In the rows, zero is written as 128.
A single turn carries every row of the set below to another of its rows. Some are shown first; where does it send the rows asked next?
K_79: [ 97 113 125 145 125 114 125 109 130 144 133 131 125 141 140 127 125 183
 121 102 104 124 135 138 161 123 116 108 117 117 148 143 145 100 106 108
 150  97 106 121 137 135 127 104 133 123 102 122]
K_843: [133 149 133 103 119 106 160 114 123 106 148 103 137 153 144 135 156 164
 121  74 157 141 135 134 140 114 169 128 148 174 114 119 146 129 102 134
 159 105 139 146 113 154 106 129 132 104 107 128]
K_419: [131 139 141 148 110  96 136 160  95 138 113 132 121 158 126 141 120 152
 156 110 132  98 149 136 142 129 114  93 116 187 138 142 156 112 120 104
 133 129 138 125 102 131 144 162 113 133 120 143]
K_450: [142 125 124 113 130 129 149 123  92 106 126 125 150 166 134 127 145 133
 143  82 133 113 144 129 140 131 167 113 135 180 117 106 178 128  95 123
 152 133 134 158 133 133 143 120 116 130 132 144]
K_806: [147 152 142 105 128 136 147 128 125 101 111 117 142 138 144 144 131 135
 113 105 142 144 120 114 121 131 191 111 173 167 137 120 180 136 111 132
 147 139 136 153 100 165 147 148 119 121 106 137]
K_871: [108 165 141 134  99 100 160 141 131 134 124 117 117 142 128 151 124 161
 154 108 133 116 134 142 138  98 117 110 132 175 141 140 149 113 121 123
 143  86 150 111 101 129 122 168 124 111  91 142]
K_276: [132 137 141 154 108 125 142 149 133 108 115 138 121 166 146 128 107 141
 114 120 114 121 108 124 130 153 169 114 140 133 171 138 189  98  97 105
  99 115 102 127 134 161 111 111 110 145 116 145]
K_179: [154 145 139 104 147 128 151 129 132  99 126 125 144 158 172 127 144 123
 128 110 144 152 123 106 109 121 183 124 155 156 138 117 174 113 112 139
 148 131 136 143 110 151 125 140 120 134 100 131]
K_895: [143 149 132 102 130 133 127 125 133 110 105 117 143 129 158 138 130 141
 116 125 140 144 112 123 120 136 192 111 179 166 137 130 173 126 116 127
 152 145 130 142 116 166 160 137 138 127 109 138]
K_760: [125 120 132 151 107 126 149 133 114 128 129 126 111 160 126 127 116 182
 110  85 119 116 123 146 161 136 154 112 122 128 146 134 179 113  94 103
 108  93 103 114 143 145 100 103 100 116 123 146]
K_611: [134 116 111 114 142 128 142 122  92 117 120 126 148 163 143 109 146 140
 141  94 123 114 145 141 145 117 154 111 134 171 108 116 169 124  98 128
 155 141 129 144 147 137 151 106 129 126 137 146]
K_33: [131 144 144 125 102  93 105 126  93 141 109 135 113 149 174  99  88 147
 133 124 113 121 113 137 105 121 160 118 154 156 138 158 135 136  91 146
 128 132 127  95 104 135 148 141 135 112 136 120]
K_50: [153 144 133 106 151 129 139 125 130 105 113 135 143 148 185 117 140 128
 124 127 139 149 123 111 106 123 178 116 158 152 142 125 167 109 119 136
 151 153 126 144 118 156 134 136 141 138 107 130]
K_84: [114 133 125 155 120 110 144 109 136 130 113 135 101 140 116 123 129 183
 118  95  99 102 133 150 151 139 123  95 107 130 164 143 143 117 133 109
 145 120  99 146 139 144 132 121 138 108 112 132]
K_89: [133 153 142 135 120 106 159 147 108 125 133 133 104 137 146 125 115 179
 133 101 114 122 136 119 139  91 105 104 119 154 145 144 154 126 133 136
 136 112 147 109  81 130 124 172 106 108  94 121]
K_670: [146 128 139 124 124  85 121 159 113 132 137 121 114 145 129 132 122 158
 144 122 118 106 136 122 136 122 114 125 107 173 133 158 170 112 112 117
 138 122 141  94 100 111 131 145 108 134 100 131]
K_553: [122 156 137 113 107 115 126 108 110 150 119 145 112 153 177 106  99 160
 132 121 113 125 113 154 104 103 152 114 139 145 131 139 126 139 105 147
 134 108 130  79 118 127 134 143 122  94 129 129]
K_817: [110 139 133 144 102 125 150 140 121 117 109 128 114 146 157 132 117 171
  95  96 114 147 116 122 133 128 157 115 153 128 171 128 158 121  98 111
 101  80 106 125 114 164  82 118 118 102  98 127]
K_990: [134 156 142 132 119 104 130 148 122 131 127 130 125 144 167 140 124 146
 169 124 123 126 111 109 103 127 128 113 132 171 153 136 162  95 131 109
 128  99 144 113 105 116 131 169 120 133  90 121]
K_358: [123 160 137 149 104 116 167 140 139 112 122 125 109 161 149 134 112 169
  96  95 120 131 108 127 128 132 164 116 139 130 166 140 149 111 109 103
 104  88 103 139 120 173  88 120 124 103 102 126]
K_19: [110 130 137 148 133 100 132 122 137 144 105 127 115 126 156 125 125 164
 108 112 109 147 112 113 129 126 122 105 142 112 169 153 132  99 114 119
 139 112 103 136 109 160 115 120 142 117  84 109]
K_76: [125 147 150 137 103  98 138 115  96 147 118 145 105 147 157 102  91 146
 136 124 128 115 145 148 133 115 155 109 134 149 132 153 141 148 100 148
 140 145 124  89 115 129 140 142 143 111 152 139]
K_192: [130 146 122 109 118 120 151 103 113  91 128 129 125 145 161 103 156 187
 112  78 135 139 132 148 132 103 148 107 152 166 132 112 139 136 122 154
 153 132 130 151 114 167 112 137 132 101 112 127]
K_376: [122 174 143 123 103 109 147 106 111 156 107 142 109 154 161 116  92 148
 132 116 121 110 118 153 103 108 157 108 137 152 131 146 119 144 112 135
 136 120 126 105 118 135 135 152 145  85 137 131]
K_284: [172 123 132  98 139 122 140 120 108 107 136 115 135 155 128 119 135 148
 123  82 128 109 122 126 135 126 168 130 128 164 111 128 191 123  93 136
 157 145 132 145 124 124 135 116 107 131 118 137]
K_467: [126 152 127 103 120 107 152 100 124 110 140 102 133 138 155 120 146 179
 115  80 146 142 126 139 139 102 160 128 156 165 115 133 140 127 106 141
 163 113 135 145 119 160 111 127 155  97 103 120]
K_831: [133 165 152 127 101 115 131 146 112 129 111 139 126 126 141 152  97 158
 134 125 114 108 114 106 114 130 121 104 136 174 150 145 168 123 124 110
 130 131 139 131  81 132 139 175 122 128  93 124]
K_820: [130 150 144 132 101  95 129 114 120 142 133 137 103 161 158 103 101 153
 149 128 133 114 126 166 128 118 163 114 133 153 131 152 140 128 106 150
 141 124 130  73 131 129 146 137 128 117 148 146]
K_833: [ 96 121 129 157 126 115 115 125 144 127 120 128 132 149 138 129 121 148
 139 128 102 126 118 130 146 144 137  99 137 127 163 150 167  93 116 107
 131 111 110 123 145 161 167 114 125 146 106 134]
K_573: [163 123 122 102 141 121 139 115 111 117 122 113 130 150 122 110 133 153
 121  91 123 100 121 145 141 120 159 123 128 162 105 140 181 122  99 135
 162 156 126 142 141 135 147 106 124 124 126 145]
K_961: [130 129 142 158 114 119 145 152 115 122 107 124 118 147 144 132 102 137
 115 113 113 131 118 104 138 155 176 118 146 129 168 146 192 114  94  97
  99 112 101 128 130 153 114 110 128 131 118 134]
K_899: [ 97 150 123 147 111 105 133 126 159 119 109 132 114 138 139 136 134 168
 114 121 102 133 108 139 128 141 130  93 145 138 179 139 125 108 132 111
 133 103 107 140 124 178 140 124 132 114  95 127]
K_921: [127 162 141 131  94  88 118 124 114 132 110 140 113 170 170 104  98 135
 147 128 121 107 113 154  95 127 164 116 145 169 144 151 124 123 101 142
 129 130 124 107 120 140 144 143 143 116 140 133]
K_557: [122 132 132 154 111 117 168 136 112 123 127 133 112 164 127 126 115 162
 108  90 112 110 143 129 157 138 150 119 108 132 148 137 172 126  98  98
 108 105  99 128 143 143  88 101 126 111 128 140]
K_740: [147 140 133 105 121 118 156 116 106  92 136 126 124 148 148 117 156 178
 105  71 142 140 137 133 136 112 155 111 144 168 129 110 152 142 113 150
 150 132 133 151  96 159 105 138 109 106 111 128]
K_732: [119 121 142 160 134 106 131 121 135 132  96 134 112 132 126 117 116 141
 123 120  97 117 125 117 133 143 130 103 124 117 171 163 175 105 120 119
 133 147  97 141 130 149 139 121 144 138 103 130]

K_376 turns into K_921
K_895 turns into K_611
K_557 turns into K_358
Now these:
K_670 turns into K_89
K_740 turns into K_806
K_732 turns into K_84

